(in the rows, 128 means zero)
A state moves one step at a time under one of 7 hidden systems, and each row is a state written as 18 numbers. Each run below is a few steps of one system.
run 1, J262, 8 rows:
[[153 138 114 125  92 170 163 108 135 198 118  91 112 144 132 167 105 118]
 [ 92 175 100 155 168 133 136 113 106 127 141 119 177 142 143 185 135 150]
 [ 91 156  87 135 119  99 117 135 126  60 150 186 116 129 136 112 165 100]
 [163  83 125  85 116 151 128  74 146 122 137 169 107 120 105  68 154 128]
 [168  58 118 132 124 112 144  86 113 169 119  70 163 106 127 133 104 114]
 [133 151  99 174  73 138 160 151 103 130 132  77 125 124 169 197 132 136]
 [101 207  97 122 133 185 104 104 144 117 129 168 130 161 171 147 158 123]
 [ 98 125  83  96 174  92 136  71 134 125 160 189 142 138  79  96 133  91]]
run 2, J900, 8 rows:
[[152 128 135 134 125 169 125  85 127  85  83 162 105 144 121 108 143 140]
 [121 107 106 130 124 105 135  95 142 196 125 130 170 137  99 115 125 104]
 [131 125 113 129 115 120 155 155 104 117 187  90 126 100 144 168 140 162]
 [144 144 127 137 127 169  96 106 124  77  84 129 116 135 181 130 131 110]
 [101 146  99 139 116 112 143  98 143 163 108 176 137 163  84 115 130  93]
 [125 107 116 109 157 113 151 119 110 135 197 115 159 102 111 141 146 177]
 [164  99 117 132 107 137 112 120 111  74 118  94 110  99 188 131 126  99]
 [130 157 111 158  75 159 144 100 143 152  73 163 112 169 108 127 141 114]]
run 3, J861:
[[160  77 157 129 104 129 139 123 123  82 127 156 107 109  94  79 165 180]
 [175  81 161 112  92 143 117 130 153 184  87  94 110 122 131 100  95  98]
 [112 160 149 146 116 117 163 190 124 176 129  81 107 140 112 184  85 140]
 [ 86 176 173 157 176 126  86 178 125  89 102 141 152 141 142 134 134 166]
 [104 141 141 102 142 118 106 126 159 108 116 212 100 151  84  63 143 110]
 [169  62 164  91 126 122 164 116 129 148 150 129  98 107  60  92 123 170]
 [159  75 175 159 100  96 124 176 119 142  84  58 128 103 137 129  89 120]
 [104 200 160 166  83 151 120 203 147 152  83 124  97 162 145 157 118 131]]
run 4, J371:
[[172 125 138 102  85 195 134 119 144 160 138 112  98 123 152 130 145 156]
 [119 156 129 129 190 145 123 105 112 131 101  95 142 144 147 173  77 106]
 [ 76 156 102 173 120  76 142 153 113  96 139 166 145 139  99 137 154 135]
 [151  97 119  94 101 148 102 102 153 120 158 166 129 110 140  69 180 138]
 [162  96 131  90 147 134 150  98 128 170 121  86 101 123 119 139  67  86]
 [115 132 140 198 124 100 160 155  88 116 102  90 154 130 112 179 120 171]
 [111 160 106 150  80 152  80 136 148 112 122 160 156 134 186 107 192 126]
 [131 151 103  50 160 167 139  84 152 160 168 154  87 142 116 123 106  92]]
run 5, J262:
[[171 108 150  80  89 157 133 152 153 181 139  87  73 115 145 125  93 101]
 [127 158 152 148 184 160 151 111 105 153  90  85 143 153 117 192  80 158]
 [ 61 182 120 188 123  81 111 180 124  99 116 160 160 147 126 139 153 130]
 [122 136 145  67 127 139  99 155 164 107 178 190  88 119 122  67 164 141]
 [167  59 163  87 185 118 126  90 126 133 105 105 116 113  97  95  72 106]
 [143  99 155 201  79  97 163 168 102 148  78  70 138 125 108 161 107 150]
 [106 198 147 137  99 177  86 194 155 155 137 120 139 138 193 152 159 162]
 [ 83 185 127  65 214 129 111 125 150 131 152 168 102 156 113 125  86  86]]
run 6, J900 (8 x 18):
[[144  97 109 147 110 108 134 121 108 116 127  89 141 106 153 145 120 108]
 [129 155 113 154  80 157 129 127 132 120 109 143 121 142 147 137 160 137]
 [110 157 102 106 160 147 121  92 140 158 143 144 151 146 131 135 128 114]
 [120 113  97 131 150  90 155 114  96  86 158 123 129 112 116 148 121 121]
 [156  96 122 148  92 142 120  99 122  87 108 139 132 116 142 104 167 144]
 [139 133  97 115  93 154 133  94 152 192 128 130 135 143 133 127 135 101]
 [117 152 101 137 152 130 166 117  99 131 159  98 137 128 129 189 115 146]
 [120 130 109 162 135 121 100 112 107  53 108 138 153 119 167 128 154 123]]
run 7, J652, 8 rows:
[[158 104 165  97 112 147 132 148 146 175 134 104 103 119 118 117 111 143]
 [125 130 164 143 159 115 120 157 118 137  93  84 132 130 135 152  78 121]
 [ 91 174 149 166 114 114 123 184 133 118 106 148 121 150 117 136 135 144]
 [111 140 163  90 148 135  98 155 162 149 146 167 123 134 108  85 142 150]
 [139  83 162  99 155  88 133 148 131 130 131 118 101 113  90  99  86 109]
 [145 101 176 175  93 113 137 174 117 128  80  96 121 123 112 130 117 158]
 [111 168 165 136 109 149  89 184 166 188 103 119 141 146 151 126 126 132]
 [ 95 169 160  86 187 120 126 172 143 145 150 135  94 143 101 137  81 121]]
run 8, J861, 8 rows:
[[145  94 111  96 153 134 109  92 123 110 170 120 157  96 156 111 148 136]
 [148 107  82 136  98 115 148  95 112 106 120 112 109 120 147 142 113  71]
 [138 145  98 157  97 168 148  96 119 153 123 108 153 138 152 169 152 151]
 [101 153  93 111 156 125  97 116 137 150 162 121 174 125 172 142 132  99]
 [114 140  75 123 142 115 148 101 104  64 167 150 113 120 135 146 143 112]
 [159  97  95 141 116 157 127  48 117 106 110 137 154 124 142 119 161 131]
 [139 111  73 114  90 125 137  94 137 185 158 105 153 118 153 139 134  85]
 [127 147  86 130 133 138 144 125  97 107 175  83 134 108 180 189 128 131]]
run 9, J137:
[[170 142 135 105  81 192 163 105 147 164  94 130  50 157 109 134 103 112]
 [109 140 156 141 200 131 129 117 118 192 111  85 192 142 107 168  88 160]
 [ 74 163 131 169 112  69 106 224 120  79 147 133 135 117 154 140 146 125]
 [147 133 163  89 119 172 102 123 160  87 103 196  63 143 111  63 148 135]
 [154  63 150 105 153 101 140  93 140 208 100  96 147 127  77 103  69  94]
 [125 123 142 175  83 100 167 205 100 149 160  62 140 103 131 185 133 188]
 [128 193 162 140 113 203  67 161 152  86  78 145 107 150 200 125 154 145]
 [ 96 158 137  90 185 111 123 105 162 171  88 176 100 176  70 103  64  52]]
run 10, J693 (8 x 18):
[[112 119 112 145 132  95 106 135 116  72 132 139 146 112 152 117 146 112]
 [142 115 123 111  97 141 135 107 146 125 124 171  95 135 104  88 149 121]
 [141 114 130 101 150 143 141  97 135 191 140 106 146 130 111 137 106 132]
 [132 121 115 158 113 113 138 150 100 113 136  76 143 107 163 170 122 133]
 [120 164 122 152  98 160 111 132 134  86 103 165 116 145 151 124 166 140]
 [ 99 154 111  92 165 126 121 100 153 158 142 173 129 153  99 109 117  95]
 [134  76 116 119 147  78 154 123 103 126 177 100 148  92 106 133 120 137]
 [174  91 133 157  67 157 120 116 121 104  95 108 128 111 165 118 159 147]]
run 11, J137, 8 rows:
[[125 153 172 169 134 159  91 139 132  99  55 141 140 151 145 121 138 155]
 [ 95 151 135 109 125 102 112 151 171 187 118 165 121 155  96  96 108  78]
 [134  97 177  91 164 105 146 174 121 131 176 103 107  99  93 122 105 174]
 [158 100 174 181  89 127 108 163 116  90  57  94 122 118 156 121 125 139]
 [119 176 144 132  81 167 127 141 171 206  82 155 105 177 108 123 124 117]
 [ 99 146 173  82 211 116 111 171 140 177 164 102 143 125 111 140  82 146]
 [119 110 174 172 127  72 121 205 100  43  98 112 101 108 125 125 110 136]
 [147 127 173 148  61 164 112 134 169 155  56 180 100 162  93  65 157 146]]
run 12, J371, 8 rows:
[[164 100 103 148  77 147 144 117  99  68 154 111 121  94 166 139 175 163]
 [155 139  94 132 110 180 123  47 138 150  69 135 127 159 150 131 120  79]
 [ 93 150  91 131 161 109 171 102 115 193 170 118 176 141  90 175 119 141]
 [126 100  79 146 116  92 129 122  91  52 184 118 159  84 170 136 173 138]
 [174 106  80 128  60 165 151  53 135 117  93 156  88 141 132 108 147  80]
 [137 118 111 126 157 155 164  57 124 225 127  96 182 146  96 165 108 148]
 [100 128  68 166 128  76 137 144  84  98 184  78 183  93 179 188 142 122]
 [152 138  59 146  50 166 151  71 117  56 126 178  87 134 153 124 190 113]]
run 13, J693 (8 x 18):
[[145  99 148 132 164 124 152 128  95 117 149  79 144 104 120 160 112 179]
 [135 129 131 184  85 130 102 139 123  95  63 121 137 133 168 126 139 109]
 [ 99 184 136 102 118 150 126 153 164 163 136 178  94 161 103 115 134 124]
 [113 111 137  93 217  99 124 116 114 125 168 112 158 111 111 133  99 136]
 [157  68 131 174  80  87 136 137 101  73  96 105 122 100 133 114 134 119]
 [144 155 157 126  72 191 117 133 170 179  88 156 102 159 123 104 151 150]
 [ 96 172 133  85 206 129 123 140 134 179 160  98 140 139 133 170  70 109]
 [115 100 127 179 142  63 143 160  73  28 134 111 136  97 127 147 132 147]]
run 14, J652, 8 rows:
[[155 143  97  90 124 179 173  83 119 120 155 127  68 134 125 159 116 123]
 [128 106 111 161 177 121 124  63  96  97  98 122 189 129 130 140 131 139]
 [110 135  63 154  59 101 138 130 127 123 158 148 140 121 147 131 174 100]
 [164 131 109  76 134 201 130  75 134 129 166 126 109 120 161 135 147 147]
 [131 109  86 140 170 108 138  58  99 101 102 116 155 130 131 148  96  77]
 [120 136  75 180  68 119 166 111 102 105 144 140 146 127 127 158 183 154]
 [143 135  93  88 124 183  93  81 147 138 168 136 153 117 192 116 173 126]
 [138 118  70 103 160 124 163  53 106 106 138 125 107 131 124 155  90  65]]

Which system made each run below?
run 15:
[[ 92 149 155 168 157 108 140 148 112  97 113 164 147 147  74 130 149 192]
 [124 105 133 104 111 110  65 149 166 132 142 155 151 109 160  60 159 100]]
 -> J371
run 16, 2 rows:
[[114 175 139 140 164 147 157 155  93  62 147 123  94 132 129 182 123 183]
 [ 97 129 123 169 153  96  88  97 130  89  66 178 175 149 119  90 145 102]]
 -> J693
run 17, 2 rows:
[[120 165 122 151 107 142 156 144 117 115 117 128  99 146 125 164 124 138]
 [106 146 130 134 167 134  98 108 131 122 114 149 169 140 134 119 140 136]]
 -> J900
run 18 (2 x 18):
[[101  92 136 160 119  52 102 176 124 118 142 122 183 100 127 100 149 132]
 [167 121 133 103  52 168 124 154 150 124 139 127  65 115 160 108 149 123]]
 -> J371
run 19:
[[136  73 179 139 131  91  69 147 152 140  70 132 165 118 121  55 121 107]
 [134 143 169 106  79 136 137 215 156 196 147  93  80 124 127 136 102 134]]
 -> J371
run 20, 2 rows:
[[144 132 124 185  65 135 106 161 115 101  85  82 133 116 205 157 137 110]
 [ 89 217 108 129 109 175 111 124 164 155 108 192 119 183 132 130 155 117]]
 -> J900
run 21, 2 rows:
[[ 91 147 122 131 153  86 111 153 129 109 129 142 134 131 128 125 112  92]
 [132  97 147 119 127 107 133 138 127  98 140 153 112 113  95  94 143 152]]
 -> J693
run 22, 2 rows:
[[104 123 165 127 187 101  89 151 130 124 124 124 170 120 125 111 117 143]
 [128 111 145 110 103  94 117 181 143 106 142 140  87 110 121  93 125 107]]
 -> J900
run 23 (2 x 18):
[[ 96 141 111 160 107  86 151 127 135 145  98 170 129 160  70 118 126 101]
 [127 110 139 104 151 130 126 132 128 140 189 125 163 102 120 118 161 194]]
 -> J900
run 24 (2 x 18):
[[125 138 110 113  95 146 118 114 153 141 144 173 124 136 126  96 170 127]
 [142 118 112  90 161 143 155  88 122 158 158 107 124 124 116 150 100 123]]
 -> J900
run 25 (2 x 18):
[[130  85 128 115 136  77 149 134 119 127 150 123 119 108  90 111 110 115]
 [158 100 154 157  88 136 128 151 118 112 103  96 121 111 145 130 136 157]]
 -> J652
run 26, 2 rows:
[[159 108 117 148  47 135 163 139 118  91 124 137  74 118 122 122 157 139]
 [132 159 136 111 145 195 112  82 155 189 105 144 151 162 129 128 135 146]]
 -> J693
run 27, 2 rows:
[[119 208 142 141 101 182 119 180 138 125  98 107  79 154 182 180 108 119]
 [ 77 194 149 114 212 146 110 110 144 131 110 189 141 176  86 123 119 144]]
 -> J652
run 28:
[[146 114 143 125 185 150 124  89 106 113 117  95 154 121 141 149 111 155]
 [105 143 106 176  86  91 132 151 124 117  96 132 129 139 131 138 127  89]]
 -> J262
run 29:
[[136 114 131  97 203 138 135  65 117 110 116 139 126 136 100 124  96 118]
 [130  83 114 177  86  70 156 134 110 150 110 104 156 117  98 129 125 117]]
 -> J693
run 30 (2 x 18):
[[107 132 127 121  78 113 134 149 166 186 151 181 132 142  78  83 169 143]
 [152 102 140  58 182 149 106 118 136 154 185  85 138  95 162 128 106 133]]
 -> J693
run 31 (2 x 18):
[[120 146 160 134 105 157 121 147 154 166 120 159 136 147 102 106 164 183]
 [123 131 145  78 177 130  84 149 144 139 156 107 136 111 166 120 103 106]]
 -> J371
run 32, 2 rows:
[[148 107 112 167  50 120 185 119 123 175  99 118 112 141  84 140 127 123]
 [118 165 140 122 130 174  98 150 148 185 155 104 173 129 172 150 156 175]]
 -> J693
